In the data rows, zero lies at 4.5, halfway between 4 and 5.
In the table below, every row is followed by its label. The labels come from one hidden rule.
[5 4 5 5 6 6 5 5 5 4 3 6 4 3 4 5 5 9 5 6 5 5 5 4 4 7 6 3 4 5 1 5] jn
[6 5 4 2 6 4 0 3 4 6 8 2 4 4 6 3 5 0 4 3 8 4 7 6 4 2 2 7 5 9 8 4] jh
[4 2 3 4 4 5 4 4 7 4 2 4 5 6 5 5 3 8 6 4 7 5 4 5 2 0 5 2 4 3 1 5] jh
[5 5 6 4 1 5 4 5 8 5 5 3 5 5 4 4 5 5 4 3 6 5 4 4 4 4 4 6 4 5 5 4] jh
[3 5 3 6 2 5 3 5 7 6 5 2 4 4 5 5 3 7 5 4 4 5 5 2 5 7 6 5 3 4 5 5] jn
[5 6 5 7 6 5 6 5 7 4 5 4 4 8 5 4 5 4 6 4 2 4 3 9 2 4 9 4 4 1 1 3] tz
[4 3 4 3 5 5 3 4 0 3 7 7 4 2 3 5 5 6 6 3 1 4 6 6 7 5 4 6 4 5 2 7] tz
[4 6 3 6 3 4 3 4 3 3 4 4 5 4 4 3 4 7 2 5 7 2 9 9 3 7 2 5 6 4 6 4] tz
[4 5 4 5 1 4 4 6 7 3 3 5 5 3 4 5 4 9 5 5 4 5 3 5 4 4 4 5 4 7 4 4] jn
[5 5 5 6 9 5 7 6 3 6 5 5 3 3 3 5 5 2 7 6 6 5 1 0 7 9 5 4 2 5 3 4] jh
[2 3 5 5 7 5 5 3 0 7 5 6 6 4 4 4 4 6 4 7 1 5 5 3 5 1 4 5 4 3 3 6] tz
[7 5 4 4 1 3 3 5 5 2 5 2 4 6 6 3 4 3 6 4 7 4 5 3 2 2 6 5 5 4 7 3] jh
[3 4 4 5 3 4 2 5 5 2 7 5 4 6 5 5 4 4 6 3 6 5 1 4 6 1 5 4 2 1 5 4] jh
[5 5 7 5 3 4 2 6 1 7 6 7 6 4 4 4 3 5 4 7 5 3 9 7 6 8 1 5 7 7 3 4] tz
[7 5 3 4 3 5 5 4 2 4 6 5 5 0 5 5 6 1 4 5 3 5 4 4 6 2 5 4 3 7 6 3] jn
[5 5 3 3 5 4 3 4 3 4 7 4 5 2 6 3 5 7 2 6 7 3 7 3 6 5 2 6 4 7 8 4] jh
[5 6 4 7 6 4 3 4 4 7 8 4 5 0 4 3 4 8 3 5 7 4 6 7 6 4 0 5 7 6 4 6] jh
[3 3 5 7 4 5 6 5 4 1 2 6 4 6 3 6 4 4 7 4 0 8 0 0 3 5 9 3 4 0 2 5] jn
[6 6 4 5 0 4 0 3 6 6 7 2 5 5 6 4 5 4 3 3 8 3 9 5 4 2 4 8 4 7 9 3] tz
[5 4 3 4 5 4 4 3 2 4 9 3 3 7 4 4 5 7 3 4 9 4 4 3 7 3 0 5 4 6 9 6] jh
[5 4 5 6 4 5 3 4 3 4 6 5 5 2 4 5 5 7 4 5 5 5 4 8 6 8 2 3 5 5 2 5] jn
[5 4 2 5 8 4 4 3 8 3 3 4 4 1 6 4 6 3 4 4 3 4 7 6 3 3 2 7 4 6 9 5] tz
[5 7 5 6 7 5 4 5 5 4 6 2 5 2 5 3 5 6 5 5 8 4 9 9 2 5 4 5 5 6 5 7] tz
[3 6 7 6 2 5 4 4 7 5 2 7 6 5 5 4 3 4 3 5 5 4 6 5 2 7 6 6 5 5 4 3] tz
[3 5 5 6 5 6 7 5 3 6 4 7 5 3 4 5 5 8 3 5 3 5 0 1 6 4 4 3 5 5 3 4] jn
[1 5 6 4 5 5 4 5 5 6 3 7 5 2 5 5 4 6 4 6 4 5 4 3 5 4 5 4 7 0 3 5] jn
[6 5 4 4 2 5 3 3 3 2 5 3 3 7 5 3 5 2 5 5 6 5 2 4 3 0 5 5 5 4 5 5] jh
[5 3 4 3 2 5 4 4 7 2 2 3 4 8 5 7 5 6 8 4 1 6 1 5 5 1 7 5 4 4 5 3] jn
[6 4 4 4 9 5 6 6 1 8 5 3 4 3 4 3 5 3 4 5 6 2 0 0 7 8 2 6 5 6 9 8] jh
[5 7 3 4 0 5 4 5 7 1 2 4 4 6 5 4 4 4 3 2 9 4 9 9 2 5 1 4 4 6 5 2] jh
[5 4 5 2 8 5 5 4 3 8 7 3 4 1 4 4 6 0 3 3 6 2 5 0 7 5 1 4 4 7 6 6] jh
[2 2 5 5 6 6 7 7 6 4 1 7 3 7 3 7 5 9 5 7 0 4 1 3 5 6 5 3 5 2 0 7] jn
[6 6 5 6 0 4 0 4 9 4 3 1 7 6 6 1 3 7 1 3 8 5 9 9 2 1 0 9 6 6 2 1] tz
[3 5 4 3 4 5 6 3 3 5 2 4 4 7 4 5 4 6 5 2 2 5 8 5 3 3 9 5 5 4 6 3] tz
[4 3 4 4 4 6 3 4 2 0 5 3 3 3 4 5 5 3 6 5 0 5 3 5 5 5 7 3 3 3 4 4] jn
[5 5 4 5 5 4 7 3 6 2 5 5 5 9 5 6 4 4 6 6 1 5 0 0 1 4 8 2 4 2 4 3] jn
[5 5 5 5 6 4 2 5 8 7 4 5 5 3 4 4 3 8 7 4 7 5 8 7 4 5 5 5 5 5 4 3] tz
[5 5 6 6 7 6 4 7 5 6 5 6 5 4 5 4 5 4 3 3 2 4 4 4 4 8 3 4 4 6 0 7] tz
[2 4 7 6 4 5 6 5 7 7 1 5 5 7 3 4 6 5 2 5 5 4 0 2 5 6 5 4 5 6 1 6] jh
[6 5 3 4 0 3 5 5 2 4 5 3 3 7 5 4 5 6 5 5 6 5 1 6 3 4 5 4 4 3 5 2] jh
[1 6 4 5 7 4 4 6 8 6 4 5 5 7 6 4 4 8 5 5 4 5 8 8 4 8 2 4 4 6 7 5] tz
[4 5 4 3 5 4 5 6 2 6 3 6 4 7 3 6 3 3 3 4 2 5 2 9 4 5 6 4 5 2 4 6] jn
[3 4 5 5 5 5 6 4 3 7 4 4 4 9 3 5 5 1 9 6 6 6 5 0 5 3 5 4 5 3 6 5] jh
[3 4 6 6 6 6 8 4 4 5 2 5 5 4 5 5 5 8 5 6 4 5 2 0 5 6 5 7 5 1 0 5] jn
[3 5 7 3 4 4 6 4 2 4 5 5 4 4 3 5 5 3 6 4 1 6 3 0 4 1 7 3 4 2 7 3] jn
[4 5 4 5 4 4 6 5 3 5 2 4 3 7 5 5 3 4 5 3 2 6 4 0 3 2 8 1 3 3 3 3] jn
[2 5 6 4 1 4 4 5 0 1 3 7 4 7 4 5 5 3 6 4 4 4 1 6 3 6 7 3 4 4 1 3] jn
[3 3 3 3 6 5 6 6 2 6 6 7 3 7 4 5 5 1 4 5 4 5 5 3 5 5 5 3 3 5 2 5] jn
[5 5 4 4 1 4 7 3 7 1 4 4 6 5 5 5 4 8 5 3 6 5 5 2 4 7 0 6 4 5 4 5] jh
[5 5 5 4 3 6 4 5 9 6 4 3 5 2 5 5 4 0 4 5 3 5 7 7 5 5 6 4 6 4 3 5] tz
[6 5 1 2 0 4 6 3 4 0 3 5 2 7 6 6 5 4 7 4 4 7 4 4 3 0 8 3 4 3 4 2] jn
[5 4 4 4 3 5 4 5 9 9 6 5 6 2 3 4 4 7 6 4 6 5 5 9 3 7 5 4 6 4 5 4] jh
[3 3 8 4 6 5 8 6 2 6 4 5 6 3 4 5 4 5 4 6 5 6 1 5 3 9 2 4 5 4 0 6] jn
[3 5 8 5 6 5 6 8 7 6 3 7 6 5 3 5 5 9 4 7 4 5 1 9 4 8 4 5 6 2 2 5] jn
[2 5 5 6 4 5 4 4 5 5 4 7 7 7 3 4 4 9 4 5 1 5 1 2 5 8 5 2 4 4 0 2] jn
[5 5 2 4 4 5 5 4 3 1 4 3 4 8 5 3 5 0 7 4 1 4 0 1 4 0 2 5 3 4 9 5] jn
[3 4 2 6 4 4 4 5 2 5 4 3 5 3 5 5 4 5 4 4 3 4 2 5 4 7 7 4 6 5 3 3] jn
[6 4 3 3 6 5 4 4 1 3 4 4 3 5 4 3 6 5 4 5 4 6 1 6 5 9 4 4 4 3 6 3] jh
[4 4 4 7 3 3 5 2 8 5 4 5 4 5 6 4 3 4 4 5 4 5 5 7 2 0 5 7 4 3 3 3] tz
[4 4 4 4 7 5 5 6 0 2 3 5 5 1 4 3 5 4 4 6 5 4 4 1 4 7 4 4 5 5 4 7] jh
[8 4 4 2 5 5 7 3 0 4 6 6 3 2 4 5 6 0 3 7 8 2 2 2 5 7 2 4 3 7 8 6] jh
[3 4 2 5 2 4 4 6 9 0 2 6 5 9 5 5 4 6 6 1 3 6 6 9 0 0 9 6 5 3 0 0] tz
[3 6 5 4 4 5 5 5 9 4 0 6 5 9 4 5 3 9 3 5 2 6 4 5 3 4 6 4 5 4 1 2] jn
[7 2 3 5 2 4 6 4 0 3 8 1 3 6 5 6 4 1 5 5 4 4 7 6 5 0 4 4 2 3 7 6] jn
[4 5 4 4 0 3 3 3 9 5 3 2 4 5 5 5 5 5 5 4 6 3 7 6 1 5 4 5 5 2 3 1] tz
[4 5 5 7 7 5 2 5 7 8 4 7 6 1 3 5 3 9 4 6 4 4 3 9 4 6 3 3 7 6 3 6] jn
[6 4 3 2 6 5 3 5 7 6 3 5 5 2 5 5 5 0 4 7 6 3 5 1 6 5 2 5 5 2 9 5] jh
[4 4 5 3 4 4 5 5 5 5 5 3 4 1 5 4 5 7 4 4 4 3 5 2 4 4 4 5 4 3 3 4] tz
[2 5 4 5 4 4 4 4 6 5 3 2 4 7 5 5 3 2 4 6 8 5 4 9 4 0 9 2 4 8 3 4] jh
[5 5 0 2 2 3 4 2 2 1 8 3 3 5 5 5 5 3 7 1 5 3 5 0 4 7 5 8 3 5 9 5] jn
[4 6 5 6 5 6 7 6 8 4 5 5 5 7 4 5 4 7 6 6 2 4 4 9 6 7 8 3 6 4 3 5] jn
[3 3 4 4 4 5 3 4 2 5 3 4 5 5 3 4 4 4 4 6 4 5 6 2 5 7 8 6 4 2 0 7] tz
[6 6 4 4 6 3 2 4 5 5 5 2 4 3 4 4 4 0 2 3 9 3 7 1 4 3 0 6 4 6 9 5] jh
Which label does each new row get?
[6 5 4 5 2 4 1 4 4 4 5 2 4 8 5 5 4 7 5 4 7 3 4 5 3 5 5 6 4 5 5 2] ~ jh
[3 7 2 5 6 4 3 4 7 8 7 3 5 2 4 5 5 1 1 4 7 4 8 5 5 1 0 7 3 7 8 5] ~ tz
[5 5 7 5 7 6 5 5 5 9 3 5 6 5 4 5 5 6 4 5 6 4 5 7 5 9 1 4 6 5 3 7] ~ jh
[6 5 2 3 3 4 4 2 1 3 7 4 4 5 5 3 4 0 3 3 9 3 3 5 4 2 0 7 3 5 6 5] ~ jh
[4 6 7 7 6 4 4 5 1 7 0 7 5 6 4 4 4 8 3 4 5 5 3 7 6 2 5 6 5 5 4 5] ~ jh
[7 4 4 3 6 4 6 4 0 4 7 6 2 4 5 5 5 2 4 4 5 3 9 3 4 5 0 5 3 7 9 7] ~ tz
[4 2 6 4 6 5 5 6 0 3 4 7 6 1 5 6 5 3 4 3 5 3 2 3 5 6 3 4 3 1 9 5] ~ jn
[4 4 3 3 1 3 2 3 6 1 4 3 4 9 6 5 4 3 9 2 5 4 2 9 3 0 8 6 4 2 3 2] ~ jn
[2 6 4 8 4 5 4 4 7 5 0 5 5 6 4 5 3 7 4 3 7 4 5 8 6 6 5 3 5 3 3 3] ~ jh
[4 5 4 5 2 4 5 5 7 5 2 6 5 4 4 4 5 5 5 5 2 5 7 4 5 4 4 3 5 3 3 5] ~ tz
[3 1 2 4 4 5 9 6 4 1 0 5 4 2 5 6 6 1 8 5 4 7 2 7 5 0 7 4 4 0 0 4] ~ jn
[7 4 2 2 4 4 2 3 2 3 9 2 4 2 7 3 6 0 5 2 8 3 7 3 5 3 2 7 2 5 9 4] ~ jh
[6 4 7 3 6 3 6 6 6 3 3 6 5 3 5 5 3 5 3 3 5 5 2 7 4 1 5 4 4 5 7 5] ~ jn
[7 4 2 4 3 3 5 3 0 3 6 4 3 4 4 5 5 0 8 3 5 5 8 1 2 0 4 6 3 5 9 4] ~ tz
[6 4 2 3 3 4 3 2 5 1 5 1 3 7 5 5 5 0 4 2 4 5 8 6 2 0 4 4 2 3 8 1] ~ tz
[7 4 3 4 4 5 6 4 1 5 4 5 3 4 4 5 6 2 4 4 7 4 1 1 5 6 8 2 3 6 4 6] ~ jh
[4 4 4 5 5 4 4 5 1 7 8 4 4 2 5 4 5 6 3 4 5 5 2 8 6 5 0 6 5 7 7 3] ~ jh
[7 2 4 4 6 4 9 3 1 3 5 5 4 5 6 6 5 2 5 3 3 6 5 4 6 0 5 6 3 3 5 5] ~ jn
[7 7 4 3 4 3 3 2 9 7 8 2 4 1 5 1 5 4 2 2 6 1 9 9 5 2 1 8 6 9 6 4] ~ tz
[5 5 6 6 4 5 5 6 7 7 7 5 5 2 4 4 3 9 3 4 6 5 4 0 6 6 6 6 5 4 3 6] ~ jh
[4 3 7 5 5 4 7 4 0 5 4 6 3 3 4 5 5 3 4 4 0 5 2 5 4 4 9 3 4 5 2 4] ~ jn
[2 6 6 3 0 5 5 5 9 1 4 5 5 8 5 5 3 9 4 3 7 5 3 8 5 7 8 7 5 3 4 1] ~ jh
[3 5 6 3 6 4 4 7 6 2 1 5 5 7 3 6 5 5 6 6 5 7 5 4 5 7 9 4 3 3 1 7] ~ jn
[5 5 4 4 6 5 5 4 4 5 4 5 6 0 4 3 5 9 3 5 5 3 4 5 6 9 3 4 5 6 3 5] ~ jh
[5 6 3 5 3 4 3 3 9 2 4 4 4 6 5 4 5 3 5 3 8 4 3 8 3 0 3 5 4 2 9 3] ~ jh
[4 4 3 4 3 5 5 4 7 6 3 5 5 6 5 4 4 3 6 3 6 4 0 5 2 1 7 5 4 3 4 6] ~ jh
[2 5 4 5 6 5 4 5 9 4 3 5 6 7 4 6 3 7 5 4 3 6 3 6 2 7 7 5 6 3 1 2] ~ jn
[3 5 3 4 6 4 5 4 6 0 5 4 5 3 4 5 6 2 2 3 9 6 2 3 5 1 9 5 5 5 9 3] ~ jh
[5 4 6 4 7 4 4 4 7 5 6 4 6 3 5 3 5 6 6 6 8 5 7 4 6 7 1 4 5 6 7 4] ~ jh
[8 5 4 5 9 4 5 3 0 9 6 3 4 0 4 2 5 2 5 4 8 4 9 6 6 8 0 6 4 9 9 6] ~ tz
[2 5 6 5 4 5 8 3 2 3 8 4 5 4 5 5 4 6 5 4 8 5 3 4 6 7 2 3 5 5 3 5] ~ jh
[7 7 5 3 7 5 3 3 8 6 4 3 5 1 4 5 3 8 0 6 6 4 5 6 4 9 0 6 7 7 5 6] ~ jh
[4 3 3 3 2 3 6 3 5 2 2 4 3 6 5 6 5 3 9 3 0 6 2 1 1 0 9 1 4 2 6 4] ~ jn
[3 4 3 5 0 3 2 3 3 5 2 2 3 8 6 5 6 2 5 5 5 5 9 4 3 2 5 4 3 4 1 2] ~ tz
[8 5 5 3 9 4 6 3 1 9 8 2 4 0 4 4 5 2 0 6 6 2 5 0 7 4 0 6 5 8 9 7] ~ jh
[4 4 6 5 8 4 4 5 3 4 4 7 5 1 3 4 4 3 2 4 2 5 9 6 5 9 5 2 4 2 7 5] ~ tz
Which column or columns does the hidden rule look at? Columns are counted from 0, in order:
15 20 22
A new table starts here. Its rows get labels from a new hidden rule, each label after its row.
[6 4 5 9 6 9 4 9 0 4 3 3 6 4 6 7 5 6 4 3 7 6 1 3 6 9 3 3 6 8 5 3] 4
[4 6 5 1 3 2 2 0 6 5 6 2 3 6 9 4 5 2 4 5 1 4 4 6 5 0 6 6 7 0 2 4] 2
[3 8 6 6 4 6 4 5 2 4 5 4 5 5 4 4 6 3 4 2 8 6 5 2 6 9 3 5 6 4 5 6] 3
[2 7 8 8 4 3 4 6 4 1 5 2 4 0 3 4 4 3 2 8 1 7 5 1 6 9 6 1 6 4 4 5] 2
[3 4 5 3 4 6 4 3 4 2 4 4 5 2 0 5 4 5 5 4 3 6 2 3 5 6 4 3 5 6 5 4] 3
[2 7 5 5 5 2 5 4 4 5 5 4 5 4 2 4 3 4 4 7 1 3 6 3 4 4 6 6 5 3 6 5] 1
[4 3 6 5 4 5 6 5 2 3 4 3 5 4 6 5 5 4 5 2 4 7 2 5 5 5 2 4 5 5 6 2] 3
[4 3 5 8 5 6 5 5 5 4 3 6 6 2 2 6 3 5 4 6 8 3 4 2 4 9 2 3 4 6 3 4] 4
[5 6 5 3 3 4 4 3 6 7 5 2 3 5 7 5 4 4 6 8 5 4 9 6 4 0 7 8 4 3 2 6] 1
[4 4 3 5 5 5 4 4 5 4 5 4 2 5 1 4 6 6 3 5 4 5 4 4 5 0 4 6 7 3 3 4] 3
[7 1 4 7 6 7 5 9 1 4 2 8 7 6 1 5 3 6 5 2 9 7 0 4 5 6 2 3 6 9 8 3] 4
[4 6 6 4 5 3 6 6 7 3 5 6 5 4 0 4 3 5 4 7 4 4 7 1 4 5 3 5 1 5 7 5] 2
[4 4 4 9 4 3 3 4 3 5 4 5 5 4 6 5 5 4 5 2 5 4 3 7 5 4 5 4 6 3 4 5] 1
[6 0 6 5 6 6 5 6 2 7 5 8 7 4 5 3 5 6 5 0 8 7 0 6 4 5 2 4 7 5 6 3] 3
[5 2 5 8 3 4 4 7 6 4 4 4 4 3 8 6 5 3 5 4 4 4 5 4 5 6 3 4 6 4 2 3] 3
[6 4 6 6 6 5 6 5 4 4 3 5 5 3 4 5 4 5 6 7 4 5 6 4 5 8 6 3 3 9 6 4] 3
[2 8 7 2 2 2 2 4 2 3 4 1 1 5 8 4 6 4 4 3 2 6 4 6 6 9 5 2 5 2 1 4] 3
[5 7 3 1 5 2 6 4 8 4 5 9 5 4 2 4 4 4 5 8 1 5 9 4 3 4 7 3 3 5 8 4] 3
[5 3 2 5 6 4 6 4 4 8 4 6 3 4 9 3 5 6 4 7 9 3 3 7 3 0 5 4 6 7 8 3] 3
[4 4 4 9 4 7 6 5 4 5 3 3 6 4 0 6 4 4 4 2 4 4 6 2 6 5 3 4 5 6 6 3] 2
[6 7 4 7 4 2 4 4 6 4 4 4 3 6 4 3 5 5 7 3 3 4 7 5 4 4 6 5 5 7 8 6] 2
[6 4 4 4 5 4 5 4 5 5 5 8 7 4 0 4 4 5 6 8 5 3 7 4 3 3 5 5 4 4 6 6] 1
[7 2 3 1 3 5 3 7 5 5 5 5 4 9 9 2 5 5 6 0 7 8 0 7 4 2 5 9 5 3 3 2] 3
[4 5 6 5 3 5 4 2 5 2 5 0 4 2 3 5 4 2 3 4 4 3 4 1 5 6 3 6 3 3 5 5] 2
[3 7 5 7 6 6 5 4 2 3 2 4 6 1 0 7 3 6 4 5 6 5 7 2 6 9 0 0 3 9 6 4] 4
[5 2 5 9 5 6 5 3 2 4 3 4 6 4 7 6 5 3 6 4 7 2 2 2 5 9 4 4 4 6 4 5] 3
[4 4 6 4 4 4 5 6 7 4 4 6 4 2 4 4 3 5 4 4 5 5 6 4 4 4 4 4 5 6 6 3] 3
[6 4 4 5 5 8 6 7 4 4 3 9 4 4 3 5 3 6 5 4 6 4 8 4 4 7 1 4 5 4 5 2] 4
[5 2 5 6 5 8 5 8 3 7 3 7 6 4 4 6 4 5 6 5 6 4 1 2 3 4 4 4 3 7 8 4] 3
[5 3 5 6 5 6 3 7 5 3 4 6 5 5 6 4 5 6 4 4 4 6 2 4 5 3 5 3 5 3 6 2] 3
[4 4 5 6 3 4 4 6 3 5 5 4 4 6 2 5 5 5 4 3 7 4 5 2 3 1 5 2 4 6 4 4] 3
[5 3 4 5 3 4 4 6 7 3 4 2 4 5 4 5 5 2 4 3 3 5 1 4 5 3 4 8 5 4 0 5] 2
[3 9 4 1 3 2 4 0 8 4 5 2 2 4 7 4 4 1 3 6 1 4 9 5 3 1 7 4 3 0 2 6] 2
[5 9 2 0 5 2 5 1 8 6 5 4 2 6 6 4 3 2 6 9 2 2 6 5 3 0 6 8 2 0 2 7] 1
[4 5 5 4 6 6 5 3 6 4 4 6 5 5 2 5 4 4 5 6 6 2 6 4 4 4 4 4 4 8 5 7] 3
[7 0 2 8 4 7 3 9 2 8 5 8 4 9 6 3 6 7 6 0 7 5 0 8 4 2 4 7 7 6 3 2] 3
[4 4 5 5 2 1 3 4 3 6 6 1 3 4 9 4 6 5 3 1 1 5 1 6 5 5 4 6 6 0 3 3] 2
[3 8 4 6 4 5 4 2 5 5 4 4 5 2 0 5 2 2 4 9 2 2 7 3 3 5 5 7 3 8 6 6] 1
[4 9 1 0 3 1 3 3 9 7 6 5 3 6 9 4 5 3 7 7 2 4 7 6 3 0 8 9 4 3 2 7] 1
[4 3 6 5 6 7 5 3 2 2 3 5 8 4 1 8 5 6 4 5 6 4 5 0 6 6 0 2 6 9 3 3] 4
[3 7 3 7 3 5 4 1 7 5 5 3 3 5 8 5 4 3 6 5 6 5 6 3 5 3 5 7 4 4 0 6] 2
[6 5 3 7 5 8 6 4 5 4 4 7 4 5 0 5 4 6 3 6 4 3 2 3 4 4 4 5 5 8 6 3] 3
[5 4 6 8 5 6 4 9 0 4 4 6 6 4 4 5 5 5 5 2 5 5 2 5 5 9 5 6 4 7 4 2] 3
[6 1 5 8 6 8 7 9 2 6 3 9 7 3 2 5 5 7 5 1 8 6 2 4 5 9 1 0 6 9 9 2] 3
[6 3 4 6 5 8 5 4 5 6 4 3 6 6 6 6 4 5 5 2 6 4 4 8 4 4 3 4 4 5 6 5] 2
[6 1 4 3 4 2 4 2 3 4 6 5 4 6 8 3 4 5 4 1 6 3 3 6 5 0 6 5 5 4 3 3] 4
[5 4 4 7 5 8 6 3 5 5 4 4 6 3 3 7 4 1 7 8 6 1 8 0 3 0 4 9 0 5 5 7] 2
[6 3 3 6 5 5 6 4 6 5 4 6 6 4 5 5 4 5 6 3 7 3 7 8 5 0 6 8 3 4 5 4] 3
[4 6 4 4 3 3 4 4 5 5 6 3 2 6 3 3 4 5 3 5 0 6 7 6 5 0 6 5 4 1 1 7] 1
[1 8 7 5 5 4 5 5 2 1 3 3 6 2 3 5 4 5 1 7 3 6 5 0 6 8 4 1 6 4 5 5] 2
[5 7 4 4 4 3 6 5 8 4 5 4 5 3 4 5 4 6 5 9 1 5 5 3 4 2 5 4 2 6 4 5] 2
[3 6 5 3 5 4 5 7 6 6 5 3 4 6 8 2 6 7 3 0 2 6 2 7 4 4 6 3 6 3 5 2] 2
[5 6 7 4 5 4 5 5 6 5 5 7 5 5 2 5 5 5 3 6 6 6 3 7 5 6 6 3 4 5 6 5] 2
[3 0 5 6 2 7 4 9 0 3 3 3 4 5 5 4 6 6 4 0 8 5 0 7 7 9 3 5 8 6 4 2] 4
[5 3 3 5 5 5 5 4 7 3 4 4 6 2 5 6 4 5 5 8 6 2 6 5 4 3 5 9 5 8 3 5] 3
[5 2 5 8 4 6 4 3 4 4 4 4 5 5 8 4 5 4 6 3 4 4 4 5 4 1 4 3 3 4 4 6] 2
[4 4 6 1 4 1 3 1 6 5 5 4 3 5 7 3 5 5 4 6 2 6 1 6 6 2 6 3 4 2 1 5] 1
[6 3 3 1 3 4 4 6 5 6 5 6 5 8 9 3 5 5 5 5 7 4 0 7 3 3 5 4 3 6 6 4] 3
[5 0 4 6 5 6 5 6 1 4 3 6 7 4 1 3 4 6 6 2 7 4 3 4 4 8 3 6 5 9 6 3] 4
[5 7 5 5 4 4 4 6 5 4 5 2 5 4 5 4 3 5 3 1 5 5 9 3 4 7 3 5 4 3 2 5] 2
[3 9 6 1 3 2 3 4 5 5 5 2 3 5 5 3 5 5 3 3 4 9 5 6 5 6 6 6 5 2 1 5] 1
[7 5 4 1 5 5 5 6 4 6 5 5 6 6 9 2 4 6 3 4 5 4 0 6 6 5 4 6 4 5 8 5] 1
The hidden rule looks at only part of the columns. Which column or columns, counting from 0, in order?
9 20 31
Here are more rows. What is the label of each one?
[6 3 3 2 4 4 6 4 8 8 5 5 3 5 6 2 5 7 5 5 4 5 1 5 4 0 6 5 3 5 4 7] >> 1
[4 7 4 2 4 2 3 5 1 4 5 3 4 4 9 4 6 5 4 4 6 7 2 6 6 6 4 3 8 1 3 4] >> 4
[4 8 9 8 6 3 6 3 7 2 4 2 6 0 0 6 3 5 3 7 2 5 6 2 3 4 3 3 3 9 7 6] >> 2
[3 7 5 5 6 5 4 3 4 7 4 4 5 3 3 5 4 4 4 2 2 5 6 2 4 3 3 5 4 4 6 5] >> 1
[4 9 6 0 4 2 5 1 9 6 6 3 2 4 5 4 4 2 5 9 1 5 9 4 3 1 6 5 3 4 1 9] >> 1
[4 5 3 5 4 6 5 4 4 4 4 3 6 4 1 6 4 3 4 5 3 4 5 4 5 9 4 5 5 8 4 3] >> 3
[4 1 4 4 3 5 2 3 3 3 4 3 3 5 1 4 5 5 4 1 4 6 0 7 5 4 5 4 6 4 4 5] >> 2
[6 3 4 1 5 2 3 5 6 7 6 6 2 7 9 2 6 5 6 2 4 5 5 6 4 6 7 9 4 0 3 6] >> 1
[6 0 5 2 5 4 5 8 1 7 4 6 6 7 5 4 5 6 6 3 7 7 2 7 6 3 3 4 7 6 5 3] >> 3
[7 0 2 7 4 8 3 9 5 3 5 6 4 6 9 5 4 5 7 3 9 5 5 5 4 5 4 3 4 7 6 3] >> 4
[5 5 3 8 5 7 5 5 6 6 5 8 6 6 3 5 5 6 5 5 8 3 4 6 5 3 4 7 3 5 4 4] >> 3
[2 8 4 0 5 3 4 3 6 4 6 2 2 5 6 4 5 3 3 9 5 6 6 7 4 2 5 6 3 4 4 4] >> 3
[5 0 3 1 5 5 4 8 5 7 5 3 5 7 6 3 5 6 7 6 7 4 5 7 4 3 4 5 6 7 4 4] >> 3
[6 1 3 8 5 8 6 3 4 6 4 8 6 5 1 5 3 4 7 6 7 2 5 5 4 1 3 6 4 8 7 6] >> 2
[5 5 6 0 5 3 4 5 5 6 6 5 5 8 5 2 5 3 6 2 3 7 3 6 4 1 4 5 6 3 5 3] >> 2
[3 5 6 9 3 7 3 4 2 1 4 3 6 4 1 5 5 5 3 3 8 6 1 2 7 8 4 4 6 5 5 2] >> 4
[5 8 3 3 1 5 4 3 8 6 6 4 3 9 9 4 6 3 5 5 4 3 4 9 4 0 7 9 4 0 0 7] >> 1
[5 0 3 3 4 8 4 7 4 4 4 3 5 7 6 5 5 6 6 3 7 5 2 4 4 3 5 3 6 5 4 3] >> 4
[5 0 5 6 5 8 4 6 3 4 3 6 6 4 4 4 5 5 6 4 6 4 2 4 4 9 2 3 5 7 5 4] >> 4
[8 1 4 4 6 4 4 8 6 7 5 5 4 6 7 4 4 5 4 1 8 7 0 9 4 7 6 3 4 3 7 2] >> 3
[8 1 4 2 4 6 6 8 3 7 5 8 6 8 6 5 4 8 7 3 6 4 0 8 4 1 4 4 5 7 5 2] >> 3
[4 6 5 2 4 5 5 5 4 4 5 3 6 4 6 4 5 5 3 3 4 4 3 3 5 8 4 5 6 5 4 6] >> 2
[6 3 4 5 5 5 4 6 6 6 4 2 5 6 6 5 5 6 3 0 9 6 2 5 4 4 5 8 5 6 5 2] >> 3
[5 4 5 6 4 7 5 7 1 2 4 4 6 3 3 5 4 6 5 3 9 5 5 4 6 9 3 3 7 7 4 2] >> 4
[4 6 4 5 5 5 5 3 5 4 4 5 5 4 7 5 5 5 5 4 5 4 5 3 4 9 4 5 3 5 4 4] >> 3
[4 3 7 4 5 6 3 3 3 2 5 5 3 4 2 4 4 4 3 1 3 5 0 4 6 4 6 3 6 5 2 2] >> 3
[3 8 6 6 3 4 2 7 6 0 5 1 4 3 5 6 5 3 2 4 4 4 3 6 6 9 4 3 7 1 2 6] >> 2
[5 0 3 3 2 7 5 8 2 6 5 4 5 6 9 5 6 6 7 0 7 5 0 6 5 4 6 6 7 2 1 3] >> 3
[5 9 4 5 3 5 4 3 6 6 5 5 5 5 5 4 4 4 6 4 3 5 4 8 5 6 5 6 5 4 5 5] >> 1
